In the rows, zero is written as 128.
The rows below come in pairs that one turn or mirror swaps. Which row does each named row swap with?
K_482: [128 105 107 140 160 137 119 148 124 143 170 146 111 133  87 116 127 110]
K_665: [135 130 113 143 148 148 100 125 132 152 146 162 122 137 107 124 116  93]
K_155: [144 120  98 128 159 140  93 113 101 142 150 147 128 113 100 114 138 149]
K_672: [109  97 109 132 136 134 122 118 120 131 140 126 142  88  92 119 138 136]
K_908: [112 117 116 131 121 130 108 140 120 137 156 131  93 104 101 142 149 103]
K_661: [101  96 118 130 117 138 112 123 119 135 137 142 131  88 111 126 153 135]
K_247: [112 109  90 125 122 116 109 126 104 129 126 138 110  98  88  98 125 114]
K_759: [116 118 127 124 124 140 137 145 133 162 150 145 122 115 115 111 154 101]
K_579: [116 114 104 139 123 139 101 126 130 127 123 146  92 127 107 108 123 101]
K_748: [133 103  95 129 144 137 119 159 136 150 153 172 102 124  87 124 152 107]
K_384: [110  91 109 132 140 137 130 124 124 135 147 124 138  98  90 113 132 134]
K_849: [126 101  85 130 138 133 126 159 135 156 147 167 104 118  95 126 157 112]
K_732: [127 123 116 144 126 144  97 132 128 135 132 160 107 138 115 117 117  97]
K_152: [123 107  95 135 144 136 138 122 139 181 138 161 126 105  90 120 155 119]
K_166: [104  97 120 128 117 137 110 124 114 138 136 153 133  87 113 130 151 139]
K_769: [103 110  89 121 128 119 100 139 117 132 143 131  95  93  97 124 141 107]
K_405: [131 132  95 133 138 121 124 133 125 134 148 188 142 116 114 117 120 104]
K_199: [141 132 116 128 128 131 133 136 131 156 140 167 154  99 101 113 130 115]
K_852: [132 121 104 101 143 152 124 115 132 148 136 163 110 104 132 112 154 103]
K_418: [145 111  85 112 135 142  93 112 108 140 142 176 123  88 122 128 136 114]
K_931: [138 130 110 118 124 141  96 114 111 144 157 169 127 100 128 138 126 102]
K_203: [123 122 118 112 139 147 135 132 140 151 146 154 112 109 129 120 160  99]
K_417: [136 121  83  99 133 137  95 117 105 147 140 169 123  91 118 132 127 111]
K_846: [141 114  97 110 153 144 109 108 123 169 132 174 115  97 108 102 131 107]
K_637: [128 127  99 134 161 137  86 106 106 135 147 156 115 120 114 136 141 138]
K_534: [ 99 115 134 131 122 129  98 141 102 148 148 167 119  99 113 111 148 115]
K_650: [120 129  96 131 129 117 131 135 130 135 145 184 141 115 112 114 123  99]
K_597: [120 106 105 144 156 134 133 131 125 133 162 123 132 122  92 119 120 117]
K_936: [105 110  89 131 126 116 115 133 113 124 138 132  94  99 100 128 145 115]
K_144: [120 125  88 136 137 121 120 135 120 133 141 188 140 115 112 113 123  94]
K_113: [149 128 103 131 161 139  98 117 106 147 144 152 136 109  94 108 135 143]
K_507: [113 120 101 131 152 137 107 115 135 161 150 160 110 114 115 160 125 122]
K_897: [120 123 100 138 163 132  88 110 110 132 151 154 112 116 113 140 140 139]
K_477: [140 123 105 132 163 140  89 115  98 138 144 151 127 116 103 112 145 142]
K_895: [143 107  75 101 155 141 107 109 121 153 143 156 112  90 102 119 138 117]
K_663: [102 105 101 132 135 119 125 125 122 149 130 138  94 112  92  97 123 107]
K_126: [113 110 101 152 148 127 111 120 103 151 148 171 128 129  94  92 125 105]
K_887: [127  98 100 132 139 135 125 164 137 147 154 163 105 117  87 125 154 111]
K_357: [109  92 107 133 131 136 124 116 129 134 138 127 140  95 102 125 139 138]
K_790: [157 124 116 131 140 145 113 137 116 158 144 156 149 102  96 105 143 129]

Swapped with K_597: K_790
Swapped with K_931: K_908
Swapped with K_846: K_663
Swapped with K_732: K_203

The rows below come in pairs that one turn or mirror swaps. Which row does each named row swap with?
K_792: [ 98 127 123 114 140 120 118 124 148 148 132 144 144 101 120 140]
K_629: [127 145 147 123 154 132 115 119 109 129 130 149 142 111 105 116]
K_951: [102 127 120 116 140 124 121 127 153 151 133 142 140 101 123 140]
K_335: [102 125 128 117 137 120 120 124 150 149 141 140 137 103 126 137]
K_815: [155 149 109 125 126 131 117 122 122 115 101 150 134 144 133 145]
K_223: [106 127 109 137 143 141 119 105 126 129 126 155 151 155 124 138]
K_228: [146 123 115 129 129 115 103 132 158 131 115 127 127 141 148 120]
K_978: [130 146 121 110 124 145 112 126 105 113 129 136 132 106 132 146]
K_736: [161 151 118 149 144 127 122 128 137 130 125 134 151 137 129 106]
K_933: [152 127 126 130 150 114 126 136 127 142 161 145 141 117 121 128]
K_191: [127 144 127 113 109 126 102 128 125 108 121 145 126 135 111 154]
K_65: [133 140 110 107 138 148 120 120 124 120 125 133 132 112 152 147]
K_241: [131 149 143 121 154 134 118 113 111 129 128 147 146 115  98 122]
K_401: [123 134 150 128 130 123 103 120 142 145 101 111 133 141 132 128]
K_556: [158 123 114 150 154 119 132 127 122 139 121 140 131 145 118 124]
K_159: [109 114 129 127 121 109 111 129 125 146 134 125 121 110 110 129]
K_671: [135 142 145 120 153 139 117 119 108 127 130 148 144 113 105 114]
K_11: [147 116 107 130 135 114 125 133 145 131 151 149 144 126 141 150]
K_81: [131 145 131 117 107 128 106 127 110 102 130 139 136 126 113 142]
K_847: [136 131 142 140 129 121 107 121 145 150 101 116 131 147 137 136]
K_990: [113 133 142 139 135 123 107 123 152 140 105 106 142 126 131 138]
K_32: [105 127 122 135 143 153 114 106 121 132 127 151 155 142 110 138]
K_219: [126 128 113 114 107 119 103 128 137 108 123 142 132 153 116 145]
K_905: [120 131 130 131 143 128 111 123 159 123 105 110 138 107 122 116]
K_169: [129 124  91 128 132 130 125 120 144 133 143 152 146 153 136 131]
K_545: [116 135 146 135 133 126 111 129 149 128 107 103 146 123 133 136]
K_888: [135 136 140 142 133 128 109 127 126 144  99 118 126 154 133 134]
K_431: [139 140 118 128 145 126 119 128 150 113 108 118 126 110 117 106]
K_373: [105 139 136 129 142 148 108 100 117 122 117 145 149 134 108 137]
K_596: [154 155 118 148 146 130 132 120 135 136 122 143 158 140 120 112]
K_406: [127 146 117 133 150 135 142 114 151 141 132 155 165 129 118 131]
K_935: [158 146 112 147 144 124 128 124 137 133 129 135 159 141 125 107]
K_584: [147 123 101 138 135 120 132 132 141 128 143 151 146 128 142 154]
K_937: [128 151 131 118 110 132 108 133 113 102 129 129 140 121 116 146]
K_762: [140 141 119 119 105 125  99 124 128 109 125 149 133 148 114 148]
K_575: [148 125 100 130 131 120 129 131 146 124 136 149 149 125 145 156]
K_915: [122 106 123 137 130 112 119 132 119 150 134 130 127 119 101 122]
K_608: [130 109 114 142 136 102 120 131 113 143 133 132 124 134 110 120]

Swapped with K_584: K_935
Swapped with K_401: K_191
Swapped with K_335: K_241

